Which row each row swaps with, under one turn or mirror
The rows were stretched afterwards, more along some directions than others.
j264: [215, -220, -187, -37, -201, -150, 60, 60, -14, 69, -122, -102, 186, 69, -112, 9, 360]
j767: [-11, 79, 174, -30, -119, 9, -206, 366, -291, 19, -235, 47, 61, 118, 166, -110, 101]
j815: [23, -126, 357, -182, -13, -66, -282, 360, -129, -84, 58, 191, -149, -218, 232, 93, -322]
j388: [-51, -35, -234, 161, -12, -62, -1, -14, -113, 11, 79, -171, -187, 316, -38, -25, 72]
j266: [19, 11, 101, -2, -104, 50, -62, 367, -251, 20, -252, 80, 114, 122, 112, -107, 139]
j909: [141, -75, -105, -233, -347, -235, -363, -51, -90, -152, -99, -18, -180, 11, -93, 120, -112]
j424: [-157, -14, -90, 76, -17, -129, -98, 10, -128, 120, 60, -193, -150, 230, 6, -101, -19]
j315: [-22, 98, 115, 17, -14, 128, -106, 284, -217, -8, -127, 77, 49, 129, 140, -149, 133]
j773: [88, -119, -29, -257, -294, -280, -438, 56, -72, -214, -21, -48, -170, -32, -40, 88, -276]
j132: [11, -177, 264, -149, 29, -99, -195, 372, -111, -30, 65, 147, -147, -242, 241, 80, -370]
j259: [47, -186, 308, -152, -19, -100, -210, 325, -90, -49, 134, 199, -181, -193, 273, 21, -317]
j543: [54, -168, -235, -133, -225, -159, -20, -10, -62, 134, -63, -71, 266, -20, -106, -44, 164]
j63: [42, -152, -211, -108, -178, -285, -40, 81, -47, 129, -174, -175, 292, -11, -59, -20, 128]
j476: [61, 132, 94, 23, -55, 96, -42, 270, -205, 46, -240, 27, 97, 161, 64, -148, 188]
j121: [-2, -33, 243, -90, 101, 15, -214, 273, -156, -73, 86, 157, -122, -133, 220, 67, -348]
j307: [30, -60, -73, -188, 11, -249, -155, 155, 7, -126, -41, -123, 338, -213, -175, 56, -361]
j748: [147, -72, -93, -208, -233, -273, -307, -2, -54, -164, -143, -74, -162, -10, -129, 56, -171]
j829: [74, 61, 34, 50, 62, 124, -125, 239, -230, 37, -234, 20, -72, 108, 93, -97, 108]
j406: [-49, -36, -126, -190, 14, -250, -123, 127, -6, -138, -29, -113, 351, -160, -159, 124, -373]
j398: [43, 52, 122, 6, -77, 85, -118, 342, -229, -3, -197, 74, 48, 144, 164, -142, 153]
j57: [228, -159, -17, -233, -313, -270, -378, 68, -62, -197, -47, -13, -255, 48, -97, 67, -129]
j331: [-36, -131, 289, -134, 15, -36, -232, 339, -178, -62, 65, 185, -205, -187, 277, 106, -317]
j126: [66, -212, -193, -140, -207, -145, 6, 39, -44, 106, -62, -10, 190, -37, -12, 73, 217]
j809: [-109, -10, -206, 5, 214, -226, -205, 26, 6, -79, -42, -206, -388, 38, 162, 78, -444]
j242: [-26, 110, 174, -32, -54, 123, -86, 289, -232, 80, -231, 81, 22, 108, 175, -143, 172]
j303: [-130, -7, -209, 65, 176, -207, -75, 7, 55, 18, -73, -257, -402, 88, 110, -87, -301]
j269: [-69, -141, -170, -1, 100, -251, -115, 56, 10, -2, -10, -156, -453, 11, 106, -18, -348]
j410: [-22, -81, -88, -170, 14, -258, -143, 83, 29, -105, -6, -164, 288, -191, -160, 21, -317]
j195: [194, -104, -64, -225, -317, -245, -390, 25, -82, -174, -112, -53, -256, 23, -109, 85, -104]
j51: [223, -249, -162, 1, -17, -385, 63, 191, 136, -89, -229, -215, 181, 164, -55, -88, -113]
j980: [133, -192, -199, -106, -240, -191, 69, 50, -18, 154, -120, -82, 255, 8, -109, -24, 241]
j35: [-85, -117, -98, -160, 79, -276, -134, 132, 43, -82, 33, -161, 262, -216, -137, 69, -415]
j31: [104, -272, -147, -152, -246, -167, -32, 105, -21, 134, -130, -108, 155, -59, -133, -60, 195]
j342: [122, -124, -53, -204, -349, -221, -361, 53, -105, -207, -27, 32, -221, 87, -94, 123, -80]
j759: [121, -206, -277, -91, -191, -190, 4, 55, -56, 80, -113, -72, 267, 13, -50, 40, 183]
j325: [-18, 85, 130, 24, -23, 70, -54, 332, -283, 55, -264, 14, 124, 92, 120, -164, 116]
j50: [-41, -81, -252, 76, 192, -266, -24, -27, 134, 7, -50, -241, -425, 118, 95, -9, -195]
j595: [-65, -45, -270, 54, 200, -241, -98, 16, 50, -4, -95, -280, -445, 82, 65, 4, -297]
j139: [-25, -121, -19, -240, -81, -228, -113, 114, 42, -68, 20, -103, 314, -204, -147, 62, -281]
j737: [216, 62, 37, -93, -277, -93, -51, -24, -14, -32, -275, -117, -8, 238, -91, 38, 426]
j201: [137, -231, -136, -124, -261, -204, 0, 83, -110, 126, -133, -60, 296, -58, -77, -57, 203]
j355: [61, 145, 142, -178, -276, -132, -168, 17, -76, 35, -325, -153, 95, 182, -103, 5, 296]
j514: [306, -369, -89, -37, -289, -222, -271, 265, -264, -239, 68, 212, -23, 183, 33, 128, -220]
j429: [70, 23, 43, 90, -33, 105, -30, 298, -222, -11, -176, 18, 9, 202, 72, -54, 252]
j127: [-39, -75, -266, 22, 191, -260, -108, 34, 35, -48, -68, -242, -401, 107, 46, 66, -330]
j654: [183, -267, -213, -66, -205, -224, 31, 61, -34, 115, -104, -58, 257, -14, -69, -76, 187]

j51 pairs with j514
j355 pairs with j424
j35 pairs with j815
j737 pairs with j388
j410 pairs with j331
j595 pairs with j195

